First come named turns, each shown by rows before and after it. For each pair of rows after them, which turns, in which order, take the first row to the second? The first pair is done for you.
Z711:
[ 13 -34  18   6 -17  -5  26   0  16  -4  -4   9  13  -2 -10   8   0   8
   7 -12] -> [ 19 -13  13   5  -9   0  28   7  27  -7 -14  16  11   9   2  -6  -5   2
  -6 -20]
[ 14   7  14 -12   0  -6 -21  25 -11 -10  -4 -33 -18  -6  10  -2  20 -18
  -2  11] -> [  7 -26  24   6  -6  -9 -15  -2 -27 -20   8 -26  -3 -15  -5  11  12   2
  12  17]
[ 34  -5   3 -18  13   2 -28  -2  -3   4  -5 -18   7  18   6 -12  39 -11
  22  -6] -> [ 34 -25   7  -7   8   0 -27 -15 -13  -1   6 -15  16  12  -1  -4  37  -2
  31  -2]
Z737:
[-15  -2   7 -34 -29  17  10  31  -1  30  16  -3 -45   8 -24   2  12 -34
  -9  15] -> [-23   2   9 -20 -32  23  33  18   7  25  16  16 -40  11 -20  -9  -6 -27
 -25   8]
[-14 -17  -3  10 -17   1   3 -34   7 -16  10  25  20  16   8   7  -8  24
 -14  -4] -> [  3 -21  -8 -13  -8  -9 -41  -8  -8  -9   5 -14   9   7   1  28  22   8
  14   8]
[  3   3 -20  17   9  20   6  -4  -5 -16 -13   4  15 -16  -7   9  19  12
  -2  -8] -> [  6   2 -25  12  13  20   0  -1  -3 -15 -15   1  14 -17  -9  12  25   9
   6  -7]
Z644:
[  0 -14  10  13   9   9   4   4 -16 -16  -8  20  13 -21 -15  -5   8   3
  16  -9] -> [ -8 -11  13  -3  -1   0  22  15  -4 -15  -4  18   9 -29  -5 -13   4   0
  -1  -5]
[ -9 -11  21  21  -5  29   0  -6 -18   5  -2  18   9   0 -27   9   0  12
  16 -25] -> [-10  -8  31  10 -14  11  25   4 -10  -6   2  27  20  -6  -8  -5  -8  18
  -5 -22]
[  1 -27  22  11   8  36 -10   8 -15 -16  12   1   4 -12 -14  -2  17  -1
   2   7] -> [  4 -24  28   6   4  26   3  11 -13 -26  11   9  14 -15  -3 -10  11   6
  -6   8]
[-18   7  -6   2   4  12   9  -3  13  13   8   5 -19   4  -4   0  -9  -3
  -5   1] -> [-10   3 -10  12   8  16  -2 -14   5   8   6  11  -8   8 -11   6  -6   1
   3  -4]
Then:
Between the rows of a pair lie two turns.
[-11 -13  -7   9  -3  10 -28 -25 -12   1  -1  -8   2  11 -20  15  -4  -8
  16  12] -> [ -3   6   0  11 -12  -3   4 -21   5 -16 -11  17  30  12   7 -10 -21   8
 -13   5] => Z711, Z644
[ 37  21  16 -24  12  -7  14   6  20 -20 -33  28  39  -4  36 -36   5   3
  -8   5] -> [ 27  11   0 -47  17   1 -26  29  13  16 -22 -20 -11 -15   6  -8  42 -34
  17  21] => Z711, Z644
[-10 -10   5 -20 -11 -20   9   7  14   2  10 -16   3 -18   9   2   2  -8
 -10  19] -> [ -7  -6   8   2 -11 -14  20 -14  17  -6   8  10  20 -11  10  -3 -14  11
 -16   8] => Z711, Z711
[  7 -14 -14 -30 -10  -1 -23   8  -5  26   1 -17 -26  -9 -10   7  11   9
  -7  14] -> [ 11 -33  -1  -7 -18  -6   0 -19 -15   2   7   6   4 -16 -13   7  -4  38
  -7  12] => Z711, Z644
[-11  -9  12  12   4  15   9   4 -18  -4   5  -1  -5 -12 -19  -1   7 -13
   6  -5] -> [  1   6  15  19   5  15  15   3 -11 -12  -6  13   7  -2  -6 -15   0  -8
  -1 -12] => Z644, Z711
[  5 -21   5   1  -1  -9 -17  -4 -19  -4 -11  -7   6  -1  -7  10   6   8
  15   7] -> [ 14  11  -3   4   4  -6 -14   0  -5  -7 -30   5  11  15  12 -10  -6   6
  -2  -7] => Z711, Z711
[  6 -35  10   9  -1   8 -16  -3 -25  -5  13 -15  -3 -22 -39  21   9   5
  27  -2] -> [  5 -11  19   4 -13  -8  45   1   7 -25   7  20  22 -14   1 -18 -25  20
 -24 -11] => Z711, Z644
[ 22  -4   6  35  10  -9 -22 -44  -8 -19  -9  15  57  24  11   9 -16  42
  20  -2] -> [  7  16  13 -34 -13 -45  28  21  32   2  -3  -7  25   3  46 -20  -8   8
 -37  25] => Z644, Z711
[ 42   4 -11  25  -8 -11 -22   4  10  -2   5  -4  25  29 -10 -19   6  25
  32   2] -> [ 42  17  -7   6 -13 -25  -8  25  23  -1   3  -8  21  26   4 -34   4  16
  13   7] => Z711, Z644
[  1  -9   7 -22  -1  -2   3  44  -8 -10  -3  -9 -31 -20   0  -6  27 -23
  -2  -5] -> [ 25 -14  10   9  10   4 -16  19 -28 -34 -16   6  -1 -13  -3   1  19   1
  19 -20] => Z644, Z644
[  1   9  12 -24 -21 -10  53  -4   3   8  10  -2   9 -18  12   9  -8  14
  -7  10] -> [-14  -6   3  -6 -15  11  38 -28  -6  21  25  -6  -4  -7 -16  27  -9  12
   9   8] => Z644, Z711
[-27  20  -5 -30  -7  11  17   3  31  43   8 -18 -27  22  16 -12 -10 -13
 -16  25] -> [-18 -20  -4   5   8  26 -23 -39 -13  26  12 -21 -10  18 -21  27  -2   9
  40  19] => Z711, Z644
[-17  -1  -3  12  14  15 -13 -28   1  10  -7   5   1   2  -9  15   3  24
   1   5] -> [-11  18   0   5  12   9  -1 -22  10   3 -16  18  10   4  11  -3  -5  27
 -12  -1] => Z711, Z644
[ 33   6  -3  35  22   2  -8  15 -27 -26 -17  19  21  -1   0   9 -10   8
  21 -11] -> [  2  10  -7 -20   6  -8  25  51   4  10   2  -6 -24 -13   6  -1   1 -27
 -18  16] => Z644, Z644
[ 18  13   9  11   7   2  -1  15 -14 -29 -20  19  10  -3  11 -17   5   8
   6 -21] -> [  2  -6  17 -18  -7 -12  14  38  -7  -9   1  -6 -14 -24   5 -10  19  -9
  -5   2] => Z644, Z711
[ 14  -1 -11 -42 -14 -37 -22  10   9  18   3 -24   7 -22  12   9  -3  15
  -7  14] -> [ 12 -20 -11  -6  -3 -20 -34 -27  -5  10  10 -12  21 -15 -10  28 -10  35
  13  12] => Z644, Z711
